In the data rows, the value 50 means zero.
Here are some points, one per row:
(68 56 54 66 63 62 59 52 61 51 54 55 55 67 65 62 58 52 61 51 58 68 57 59 50 53 63 56 65 60 64 66)
(60 52 51 68 63 58 62 51 54 56 53 58 67 68 66 61 61 57 56 54 55 65 59 50 62 52 64 63 59 55 66 65)
(63 50 51 64 65 53 59 56 68 62 52 54 61 68 67 63 52 55 59 58 60 65 56 51 54 57 61 58 62 55 66 66)
(67 65 51 58 63 62 62 56 61 54 52 53 64 68 66 63 52 61 56 50 54 66 55 58 51 55 59 59 57 60 65 68)
(63 56 50 63 60 58 64 55 61 66 51 52 68 67 65 55 51 58 53 56 54 61 57 52 66 54 62 62 59 59 65 68)
(58 63 50 65 63 59 68 51 65 62 52 53 68 64 66 58 52 55 57 56 54 61 55 51 60 54 61 59 62 56 67 66)
(64 51 55 66 56 61 59 52 68 65 52 57 54 62 65 61 53 56 62 63 63 66 58 50 60 54 68 51 67 58 59 55)
(59 64 51 68 52 65 63 52 53 66 60 65 56 67 61 61 62 54 58 55 59 56 62 50 54 51 58 66 63 68 55 57)
(60 52 59 56 54 55 56 65 61 67 66 68 57 54 62 58 63 55 58 62 65 51 61 50 68 66 59 63 52 64 53 51)
(59 51 52 53 64 58 56 52 68 63 54 55 62 65 66 65 54 57 61 61 62 68 55 50 66 60 58 59 51 56 63 67)
(53 51 51 68 58 56 54 54 63 64 55 59 67 68 65 59 56 55 57 62 65 60 58 50 52 52 63 66 66 61 61 62)
(51 53 52 63 56 52 57 62 68 65 58 63 66 61 64 59 59 54 60 68 65 61 58 51 66 55 54 67 50 62 56 55)
(66 53 51 52 58 66 52 51 59 56 56 68 67 62 68 57 54 61 65 55 54 64 62 65 50 58 63 55 59 63 61 60)
(61 53 55 51 55 60 51 63 68 66 58 68 63 50 66 58 52 62 65 67 56 64 59 54 54 61 62 59 56 65 57 52)
(64 51 61 55 66 68 52 58 54 56 66 61 54 50 59 57 52 67 65 68 59 56 55 51 62 63 63 62 60 65 53 58)
(62 54 66 55 62 66 52 56 52 55 65 60 58 53 59 51 54 68 65 51 63 58 61 61 50 56 67 59 68 63 57 64)
(62 65 64 50 61 65 51 67 54 53 59 56 63 58 55 54 52 68 66 63 55 52 56 66 51 59 58 62 61 60 57 68)
(63 66 65 61 65 67 52 52 51 51 64 58 53 50 54 60 56 68 66 68 54 59 55 55 56 57 63 62 62 61 59 58)
(52 67 68 55 58 66 53 60 58 65 64 54 56 59 51 52 54 68 65 63 62 50 56 51 62 59 57 61 66 61 55 63)
(52 51 65 61 60 55 52 50 65 68 66 54 58 66 55 63 54 59 62 63 68 58 61 53 64 56 56 59 57 62 67 51)
(63 66 68 56 63 65 52 51 50 57 60 52 58 53 54 54 56 68 64 65 55 58 55 51 66 59 62 59 67 62 61 61)
(65 61 68 54 60 55 50 63 66 61 64 51 56 52 54 51 58 68 65 55 66 53 58 52 57 59 62 59 67 63 62 56)
(67 62 68 58 63 64 50 59 55 51 62 51 54 55 52 57 56 68 66 52 54 63 56 58 65 59 61 60 53 65 66 61)
(67 66 68 53 62 63 50 61 59 58 61 51 55 57 51 52 52 68 66 54 63 56 56 54 64 59 55 58 60 65 65 62)
(66 68 68 56 63 65 51 61 57 52 60 50 53 58 51 56 54 67 65 59 55 62 55 59 52 62 54 58 63 64 66 61)
(66 66 68 56 65 62 51 54 53 55 61 52 51 52 54 57 56 68 63 61 65 64 55 50 62 59 59 58 60 63 67 58)
(61 54 63 58 59 66 55 68 52 51 54 67 60 51 59 57 63 62 64 56 61 65 55 62 50 52 56 65 68 66 53 58)
(62 64 58 59 54 58 55 59 66 66 60 65 57 61 54 62 55 51 61 68 67 56 52 51 63 52 65 63 68 56 53 50)
(66 51 68 58 54 62 52 68 63 64 58 63 56 53 51 55 66 65 60 59 62 59 54 57 67 55 61 65 56 61 52 50)
(68 54 65 51 66 64 55 68 58 51 60 66 56 52 58 63 59 62 61 54 53 61 57 67 50 59 52 63 56 62 55 65)
(64 66 52 56 55 56 59 61 54 65 68 68 61 63 66 63 51 54 59 62 65 58 57 51 62 50 52 58 67 55 60 53)
(52 52 56 65 60 58 59 62 57 65 68 67 59 53 55 66 63 62 61 68 64 51 54 50 66 58 56 61 54 63 55 51)
(50 63 66 59 51 56 58 68 64 68 61 65 59 62 54 62 66 57 58 54 67 52 63 51 65 56 53 60 52 61 55 55)
(68 58 55 53 65 67 58 54 52 51 59 59 56 54 61 65 63 64 57 50 52 66 56 68 51 60 63 55 61 62 62 66)
(54 52 60 56 61 56 62 66 64 68 66 65 63 52 65 63 58 62 55 51 67 53 59 50 68 58 55 57 51 54 59 61)
(64 66 65 58 53 66 54 59 62 60 59 62 52 56 50 67 68 65 55 51 54 61 63 57 56 68 63 61 52 58 55 51)
(55 55 68 62 59 52 58 65 63 59 65 66 57 51 56 63 66 60 62 50 64 54 67 51 61 68 53 61 52 56 58 54)
(56 65 66 63 58 63 59 52 50 54 62 68 55 58 54 64 65 62 61 53 61 51 67 51 56 68 57 60 66 52 59 55)
(68 64 67 52 58 56 57 62 66 54 61 65 51 52 55 66 63 51 59 53 62 61 65 59 54 68 50 63 55 60 58 56)
(58 63 66 61 56 58 59 65 51 50 61 65 57 56 55 60 68 62 63 52 66 51 67 54 64 68 52 62 54 55 59 53)
(61 64 65 58 62 63 56 50 51 53 62 67 52 51 52 66 63 65 66 57 56 59 68 55 60 68 58 59 54 54 61 55)
(52 55 62 53 56 54 65 67 66 66 62 59 58 56 52 60 59 57 61 68 63 51 54 68 65 55 61 64 63 58 51 50)
(51 57 56 61 60 52 62 64 66 68 59 63 56 65 61 59 52 51 58 62 63 53 55 68 66 50 65 58 67 55 54 54)
(65 51 61 55 53 60 62 68 63 67 59 58 56 54 55 57 63 58 59 66 66 54 52 65 68 56 61 64 52 62 51 50)
(50 62 56 62 58 65 64 66 51 66 55 56 59 63 52 59 63 61 60 68 53 52 54 68 57 54 67 61 65 58 55 51)
(54 59 60 50 66 51 61 68 67 66 55 56 63 57 55 59 63 62 58 64 61 56 52 68 58 51 54 65 65 52 53 62)
(54 58 59 50 62 61 65 66 54 65 55 57 63 63 52 58 59 62 61 68 51 56 51 68 67 55 64 66 60 52 56 53)
(65 63 63 50 58 59 64 68 59 67 55 55 57 62 51 60 66 61 61 54 58 52 53 68 65 51 56 66 54 62 52 56)
(62 67 61 50 58 55 63 65 66 66 52 56 59 65 55 59 54 53 60 62 51 63 51 68 68 52 54 64 61 56 57 58)
(50 63 56 62 66 63 65 55 52 66 57 61 58 62 60 64 53 54 61 67 51 56 51 68 68 54 59 65 59 52 58 55)
(56 66 63 57 58 51 62 68 66 58 55 59 54 64 53 60 59 50 62 67 61 63 52 68 65 55 54 65 52 61 56 51)
(62 62 61 50 52 55 57 67 65 68 60 64 63 66 53 52 59 58 59 55 66 51 56 61 68 54 51 63 65 56 54 58)
(66 62 58 51 62 68 54 63 52 55 56 61 56 58 53 65 61 67 57 50 51 66 54 68 55 64 63 59 52 59 60 65)
(68 63 64 66 55 68 54 60 52 51 56 61 52 58 53 57 66 58 61 51 55 67 62 65 50 59 65 59 63 62 56 54)
(59 57 66 58 56 65 54 55 66 67 61 64 56 53 51 63 65 61 59 60 62 52 62 50 68 68 54 63 52 58 55 51)
(64 67 66 66 57 68 56 52 50 54 56 65 51 58 55 68 62 53 60 52 62 65 63 54 51 61 59 59 61 63 58 55)
(62 60 68 53 55 50 56 68 67 61 61 64 57 54 55 63 65 51 59 59 66 51 63 54 65 66 52 62 58 56 58 52)
(67 56 64 57 61 62 59 54 51 51 58 61 53 52 55 66 68 59 58 50 54 66 62 65 52 68 63 55 56 60 65 63)
(55 63 67 60 64 50 61 59 55 51 58 63 54 52 53 66 68 56 61 65 62 58 65 52 62 68 56 59 51 57 66 54)
(51 59 65 61 63 57 65 55 54 52 60 63 55 51 59 66 68 56 62 50 56 62 64 53 66 68 58 58 52 54 67 61)
(62 59 66 61 56 57 65 54 51 52 61 63 54 53 55 63 68 56 62 50 65 58 66 51 67 68 59 60 55 58 64 52)
(56 63 62 51 60 51 66 58 55 61 57 62 56 59 63 66 64 52 55 50 58 61 65 59 68 68 52 54 53 54 67 65)
(50 58 65 59 58 51 66 57 62 59 62 63 56 54 56 63 68 55 61 52 67 53 66 51 65 68 55 60 54 61 64 52)
(56 61 56 57 65 66 65 51 52 63 61 51 54 54 55 52 62 55 59 50 68 67 68 63 64 66 59 53 62 58 60 58)
(59 65 55 58 62 66 66 52 51 63 61 51 58 57 52 53 65 56 59 50 68 62 68 61 63 67 56 54 64 55 60 54)
(53 62 51 63 62 56 67 55 58 59 68 56 59 61 63 64 54 65 54 66 51 65 57 68 50 52 61 52 55 60 58 66)
(51 64 51 59 58 52 68 65 55 62 67 58 63 57 55 63 66 62 52 68 54 50 59 65 66 56 56 54 61 60 53 61)
(64 58 52 62 65 58 66 65 63 51 66 54 55 55 56 63 61 59 52 60 50 68 59 68 51 56 62 53 57 61 54 67)
(53 51 51 64 65 68 66 61 56 52 67 58 60 52 59 62 66 58 55 63 50 63 59 68 54 57 62 55 56 61 54 65)
(50 62 51 67 60 62 63 59 66 56 68 55 63 61 56 65 59 58 54 65 51 61 64 66 52 52 57 55 54 58 53 68)
(50 52 51 66 63 55 67 58 68 65 68 59 55 56 59 61 53 62 54 64 58 57 62 65 60 56 63 52 54 61 51 66)
(50 55 54 62 53 52 66 67 68 62 66 60 61 59 56 58 65 55 54 68 64 51 63 58 65 59 63 57 56 61 51 52)
(50 57 51 63 59 51 68 66 62 61 65 61 63 56 67 58 66 58 52 68 55 59 60 65 54 56 64 53 55 62 52 54)
(51 54 50 58 55 58 68 61 60 63 65 62 64 59 66 56 63 57 52 68 53 62 59 67 54 61 66 52 51 65 55 56)
(54 51 52 66 59 52 65 58 68 65 54 55 61 68 67 53 58 51 56 55 66 64 63 50 56 61 59 57 63 62 60 62)
(54 65 51 66 56 62 65 56 55 53 58 57 61 66 62 55 59 60 54 50 52 68 63 68 51 59 63 58 52 64 61 67)
(59 61 51 68 63 65 63 51 56 56 53 54 62 68 66 54 57 58 55 50 52 66 61 59 52 55 65 58 62 60 64 67)
(54 63 51 66 56 51 62 57 65 65 53 58 67 68 66 58 59 52 56 68 62 55 61 50 55 54 52 64 63 59 61 60)
(64 63 51 66 59 61 61 52 54 52 54 56 68 65 67 55 58 55 57 51 56 65 60 59 50 53 62 62 66 58 63 68)
(62 64 51 66 61 54 63 55 51 53 52 55 68 63 67 58 54 57 60 65 56 59 59 61 50 52 62 58 65 56 66 68)
(51 61 55 66 57 52 62 56 65 65 53 58 68 63 68 55 54 51 61 59 67 54 59 50 66 52 58 60 64 56 63 62)
(50 65 54 65 62 57 62 51 59 60 52 56 68 63 66 55 52 59 61 64 63 58 58 51 54 53 61 56 67 55 66 68)
(68 54 53 66 63 55 50 61 68 61 55 64 52 51 66 56 51 63 65 65 58 57 54 56 62 59 67 58 59 62 52 60)
(68 56 56 58 58 52 53 68 63 64 59 67 51 50 63 61 52 62 65 66 60 54 57 54 59 55 61 65 62 66 51 55)
(63 50 55 64 52 65 53 68 62 58 52 66 62 54 57 56 61 56 59 68 59 51 55 60 66 63 58 67 61 65 51 54)
These points spread out most along one direction. Take the direction at right angles to it along which they spread out most. Then take the direction at right angles to both along which they spread out most. Go by this last direction. How far along it is each point below, from 0 to 99? 50 is the average, and the first point above lies past it. One standard deviation of the points above along it is 16.
(58 63 50 65 63 59 68 51 65 62 52 53 68 64 66 58 52 55 57 56 54 61 55 51 60 54 61 59 62 56 67 66) 62
(67 62 68 58 63 64 50 59 55 51 62 51 54 55 52 57 56 68 66 52 54 63 56 58 65 59 61 60 53 65 66 61) 41
(68 54 65 51 66 64 55 68 58 51 60 66 56 52 58 63 59 62 61 54 53 61 57 67 50 59 52 63 56 62 55 65) 31
(60 52 51 68 63 58 62 51 54 56 53 58 67 68 66 61 61 57 56 54 55 65 59 50 62 52 64 63 59 55 66 65) 69
(59 65 55 58 62 66 66 52 51 63 61 51 58 57 52 53 65 56 59 50 68 62 68 61 63 67 56 54 64 55 60 54) 69
(66 66 68 56 65 62 51 54 53 55 61 52 51 52 54 57 56 68 63 61 65 64 55 50 62 59 59 58 60 63 67 58) 48
(68 63 64 66 55 68 54 60 52 51 56 61 52 58 53 57 66 58 61 51 55 67 62 65 50 59 65 59 63 62 56 54) 45
(52 51 65 61 60 55 52 50 65 68 66 54 58 66 55 63 54 59 62 63 68 58 61 53 64 56 56 59 57 62 67 51) 63
(51 59 65 61 63 57 65 55 54 52 60 63 55 51 59 66 68 56 62 50 56 62 64 53 66 68 58 58 52 54 67 61) 84
(54 59 60 50 66 51 61 68 67 66 55 56 63 57 55 59 63 62 58 64 61 56 52 68 58 51 54 65 65 52 53 62) 26
(50 55 54 62 53 52 66 67 68 62 66 60 61 59 56 58 65 55 54 68 64 51 63 58 65 59 63 57 56 61 51 52) 52
(50 63 66 59 51 56 58 68 64 68 61 65 59 62 54 62 66 57 58 54 67 52 63 51 65 56 53 60 52 61 55 55) 65
(54 52 60 56 61 56 62 66 64 68 66 65 63 52 65 63 58 62 55 51 67 53 59 50 68 58 55 57 51 54 59 61) 66
(64 51 55 66 56 61 59 52 68 65 52 57 54 62 65 61 53 56 62 63 63 66 58 50 60 54 68 51 67 58 59 55) 55
